In the rows, 128 means zero.
Each path is a new rotation, seen through one point. The rows after it are directions, each followed by how far the rotation turns it, in deg/step (0 if it stays put).
Each turn is a multiple of 5 degrees from 10 to 175, or 0.
Each row of a path follows its step; steps can be skipped.

step 0: [133 132 126 129 125 119 139 142 122 123 131 117 130 124 128 123 137 130
 131 121 134 117 129 125 127 127 127 126 137 132 135 123 124 121 133 129
 131 133 136 137 130 124 131]
step 1: [126 117 127 131 130 132 126 127 127 125 128 136 129 127 116 136 134 125
 130 123 124 121 129 136 123 133 120 126 126 138 133 123 136 134 131 142
 136 129 131 121 123 132 134]
step 3: [128 133 130 136 134 123 115 125 129 124 137 122 124 122 130 129 131 131
 120 130 133 131 132 138 129 133 139 122 132 139 131 132 141 121 130 128
 132 123 126 131 131 124 135]
step 6: [129 124 119 133 129 122 115 135 120 124 131 121 136 127 131 136 138 126
 133 127 125 131 131 131 116 124 117 131 135 133 125 127 131 128 128 124
 121 136 129 122 128 124 124]
step 8: [128 124 131 126 128 127 120 132 127 126 128 120 127 125 131 131 123 134
 135 135 134 131 127 125 128 134 132 126 135 131 138 132 118 135 117 136
 123 126 138 128 123 123 144]
step 9: [130 133 124 122 122 119 127 122 122 116 126 120 123 127 129 125 136 122
 132 130 127 117 127 132 128 126 122 134 126 138 126 128 128 120 134 133
 135 122 128 142 125 133 135]
step 10: [130 121 130 123 130 129 132 143 126 129 129 125 123 124 124 124 123 119
 125 131 120 121 120 133 126 126 120 123 135 133 139 125 139 126 129 127
 131 130 132 113 127 124 131]
step 11: [132 136 123 125 122 133 123 131 124 131 135 126 130 125 116 135 132 129
 135 117 139 136 129 134 131 124 124 130 126 127 135 128 133 129 131 137
 133 125 138 133 129 119 121]
step 12: [139 123 124 135 138 122 129 126 137 128 137 126 130 128 129 129 139 132
 133 127 120 134 124 136 122 135 136 132 134 128 134 120 132 129 130 129
 131 132 124 132 126 127 143]
step 14: [137 135 131 131 123 129 122 128 133 137 126 121 136 118 134 127 139 119
 127 134 134 117 121 135 133 132 125 124 131 131 124 136 132 130 119 128
 131 132 135 126 129 127 132]
[130 126 127 127 129 127 129 127 126 126 128 131 125 128 129 127 128 131
 127 127 128 125 131 131 129 126 129 127 128 130 126 124 129 127 129 126
 128 130 127 125 126 128 128] -> 120
[124 127 129 129 128 128 129 130 127 131 127 127 129 127 127 129 130 128
 130 126 126 127 130 130 127 129 131 131 128 128 128 124 128 131 130 129
 126 130 128 129 129 127 126] -> 65
[127 126 121 129 126 127 129 126 129 128 128 128 129 128 126 128 129 127
 128 130 127 128 126 129 124 129 130 128 127 130 126 129 128 126 128 130
 128 130 127 129 129 129 128] -> 130
[127 129 130 128 129 127 132 130 129 125 127 127 127 131 126 125 129 127
 127 125 126 128 125 129 128 130 131 126 129 126 128 129 127 126 126 126
 127 128 127 126 129 125 130] -> 145
